In the rows, 128 means zero.
Rotation paths and how fast each direction turns (degrees per step):
Each turn is a multiple of 5 degrees from 10 to 175, or 0.
Each row of a path follows its step; steps can be skipped.
Rotation 1:
step 0: [138 125 136 139 125 133 124 119 110 126 142 128 122 129 125 130 124 126
 122 131 131 128 121 122 124 124 121 132 124 127 134 123 125 132 121 130]
step 3: [133 134 125 123 132 123 131 126 112 127 143 136 130 124 129 122 128 122
 126 129 133 125 121 125 129 126 117 140 124 127 140 129 132 124 128 138]
step 4: [148 124 124 121 131 121 126 123 126 127 128 136 128 127 134 124 130 135
 117 129 129 120 117 131 132 130 123 124 132 129 135 123 121 131 134 117]
step 5: [137 117 131 130 126 140 121 122 133 119 131 132 128 125 124 123 130 124
 117 125 134 127 131 130 123 113 124 135 130 119 129 127 120 135 121 122]
step 8: [132 122 133 120 121 125 134 127 130 121 138 143 136 123 116 121 132 125
 118 132 126 126 126 128 121 127 125 133 127 120 132 133 117 127 119 133]
step 9: [139 126 131 127 125 125 133 116 126 116 139 134 139 125 130 136 126 132
 126 128 143 125 125 124 135 131 126 127 118 127 133 119 131 134 133 128]
step 14: [125 120 129 124 122 130 141 122 141 119 135 131 128 120 117 127 126 124
 124 122 137 130 132 135 125 121 122 118 125 131 133 117 126 133 129 130]
step 17: [141 120 137 123 118 130 129 117 131 129 134 130 122 122 130 124 131 118
 120 129 131 124 131 136 121 132 117 122 132 128 127 121 124 136 121 123]
Directions:
[129 126 132 125 127 125 129 129 126 128 128 127 124 125 128 131 130 126
 129 128 125 128 131 125 123 126 130 127 126 129 124 128 129 125 128 128]
65
[132 128 131 130 123 125 129 127 128 131 130 127 130 128 129 128 124 129
 123 129 127 128 127 128 128 130 132 131 131 129 128 127 126 128 127 126]
85
[129 131 129 128 126 128 126 124 127 125 128 132 127 130 127 127 133 130
 128 130 124 127 124 128 126 133 126 127 126 129 126 129 127 128 126 126]
85
[128 128 126 127 131 127 133 129 129 129 129 123 128 128 127 131 130 132
 128 130 126 126 126 130 126 127 126 129 131 125 127 128 125 128 129 123]
120
[132 129 129 128 128 128 129 127 129 131 121 128 129 131 127 127 129 132
 127 130 127 124 130 127 128 126 129 128 125 128 132 126 131 125 129 129]
125
Rotation 2:
step 0: [118 133 126 124 122 138 129 138 136 122 128 137 122 126 135 132 126 133
 117 133 125 133 135 134 124 128 141 127 126 115 123 128 137 136 120 121]
step 1: [122 132 128 127 128 131 118 130 136 124 124 139 124 129 130 124 129 135
 124 130 128 125 136 126 133 124 139 130 132 111 121 133 118 137 140 116]
step 9: [127 123 128 115 130 123 120 128 141 132 136 135 121 130 119 125 126 123
 131 142 127 118 119 124 129 125 135 129 122 116 137 127 118 133 129 125]
step 11: [121 129 133 118 127 138 124 133 132 127 128 130 121 134 123 131 125 129
 119 139 125 140 128 123 137 135 134 118 120 123 140 134 118 137 126 127]
step 12: [130 122 124 121 124 137 131 137 132 124 113 130 120 127 118 129 123 124
 123 138 142 129 136 122 141 134 133 129 135 121 133 132 123 136 128 125]
step 14: [127 124 127 112 119 128 129 146 130 129 132 129 122 134 120 127 132 125
 136 135 133 128 132 126 125 126 124 129 133 111 135 124 134 136 138 122]
step 16: [123 128 137 121 117 136 123 140 128 124 129 124 120 115 129 131 140 133
 122 131 125 133 125 121 124 125 122 119 124 114 134 122 124 136 126 126]
step 17: [125 127 132 114 115 135 132 125 130 124 124 134 118 118 122 130 125 143
 120 135 124 127 128 116 137 129 134 128 123 119 133 127 125 126 128 119]
Directions:
[128 127 128 124 127 130 128 128 131 130 127 122 126 133 128 132 125 126
 128 130 129 126 127 127 125 128 127 126 132 130 129 131 126 129 127 130]
20
[127 125 124 129 131 129 130 127 128 129 128 132 125 127 130 125 125 130
 132 129 128 130 127 128 125 128 131 123 128 129 127 128 126 131 128 131]
35
[127 127 128 127 129 131 130 130 129 129 127 129 131 130 122 124 129 127
 129 125 127 124 124 130 124 125 127 128 125 127 129 131 130 128 130 129]
65
[132 128 130 129 127 128 130 128 127 130 121 131 129 126 128 128 125 126
 130 131 126 130 128 124 127 128 126 130 129 128 128 131 127 125 130 127]
70
[129 130 129 126 132 128 126 123 129 130 131 129 128 131 127 127 126 134
 126 131 125 128 129 127 130 128 126 129 125 129 127 130 125 128 132 129]
175
Rotation 3:
step 4: [132 135 123 138 138 123 130 126 137 130 135 120 129 127 120 127 121 131
 126 133 128 131 124 132 140 129 136 126 126 136 132 137 111 128 130 121]
step 6: [134 117 128 128 126 125 126 139 130 133 117 129 144 119 127 122 130 124
 129 129 123 122 135 135 121 125 129 130 116 132 134 114 134 126 132 130]
step 8: [117 141 126 130 120 119 123 118 133 134 121 120 129 134 138 134 135 119
 128 131 134 136 129 129 136 134 131 129 123 122 124 133 123 123 122 127]
step 9: [134 137 117 139 122 132 126 132 129 135 128 126 136 127 125 129 124 130
 132 118 112 129 131 138 131 131 127 132 118 137 122 134 123 130 124 135]
step 10: [127 126 133 129 141 127 136 139 125 133 126 130 142 123 125 124 113 135
 128 138 126 127 116 131 136 127 131 133 132 128 122 129 119 124 131 132]
step 13: [128 135 132 133 118 119 131 139 131 140 118 132 130 135 121 139 125 123
 121 130 128 127 120 122 131 120 136 125 127 120 124 136 122 132 126 132]
step 16: [136 134 131 128 137 125 134 136 124 132 126 130 137 126 134 126 126 124
 116 130 140 136 130 123 132 134 130 141 123 124 129 130 122 131 144 133]
step 17: [141 141 125 126 128 126 119 128 136 127 121 127 130 124 118 126 136 135
 122 135 134 137 121 134 130 130 129 118 123 131 142 131 123 125 125 128]
Directions:
[126 126 129 128 128 129 131 131 127 127 130 126 132 131 129 126 125 131
 126 131 127 128 130 127 126 126 123 126 126 130 123 125 129 126 126 126]
80
[124 126 126 128 126 124 127 127 127 126 124 127 129 127 128 132 127 127
 124 123 130 128 130 127 127 127 128 124 130 131 126 130 127 128 125 130]
65
[130 127 123 130 124 127 124 129 132 127 130 129 129 126 130 128 127 128
 128 128 129 126 128 126 130 130 123 128 126 132 131 126 129 128 130 128]
135
[130 127 129 127 132 129 129 127 130 126 126 129 127 126 126 129 126 132
 131 126 131 133 128 127 131 132 127 130 124 130 125 131 130 128 126 129]
55
[125 129 127 131 126 129 128 125 125 130 132 128 130 126 127 128 129 127
 130 126 129 128 127 127 132 126 126 132 129 130 124 128 124 131 124 126]
65
[131 133 131 129 128 130 124 129 126 129 128 127 129 130 125 128 126 127
 126 124 129 127 132 125 129 128 130 130 129 128 128 125 129 125 127 133]
100
Rotation 4:
step 3: [129 127 124 125 130 115 128 124 137 132 129 124 126 132 135 121 129 123
 127 129 146 130 133 129 126 136 133 125 115 126 137 133 117 130 136 145]
step 7: [123 134 124 113 130 113 130 121 125 134 131 130 126 119 141 131 119 134
 127 133 123 128 127 120 132 120 138 132 118 134 127 127 126 124 132 141]
step 10: [129 107 128 127 134 115 132 121 137 123 131 132 135 124 132 118 123 129
 127 132 128 114 140 124 136 129 126 120 122 125 132 127 129 132 124 133]
step 12: [128 137 130 123 123 110 133 129 126 135 129 134 133 125 129 134 131 122
 114 127 129 134 128 137 123 127 136 123 123 143 117 133 133 121 136 122]
step 13: [135 135 128 124 135 122 122 128 141 135 142 129 139 127 130 132 127 132
 130 123 124 123 130 124 120 131 139 129 112 130 128 126 137 130 119 113]
step 15: [119 121 126 130 120 119 134 123 130 133 133 120 123 127 140 127 131 125
 133 141 142 129 141 127 133 128 135 118 127 131 135 131 134 124 139 136]
step 16: [124 114 123 129 131 119 118 137 128 137 130 125 132 122 132 130 136 128
 125 135 126 128 124 124 129 129 130 119 132 153 132 132 134 127 125 123]
step 17: [123 119 128 120 127 124 125 132 127 126 131 141 142 127 122 124 126 120
 117 121 111 123 135 135 126 132 134 117 120 134 129 120 130 132 132 120]
Directions:
[123 129 130 129 125 126 128 130 124 130 130 123 128 128 127 126 124 131
 126 127 133 128 129 127 128 127 127 130 129 130 126 127 129 125 130 131]
95
[128 128 128 129 129 131 125 134 130 130 129 128 127 132 130 128 129 129
 129 128 128 126 123 127 123 126 126 127 129 131 128 131 125 129 126 130]
145
[127 123 124 131 130 127 128 131 125 126 129 128 126 127 130 127 130 124
 131 129 131 125 130 127 130 130 125 130 128 128 125 128 127 128 130 124]
65
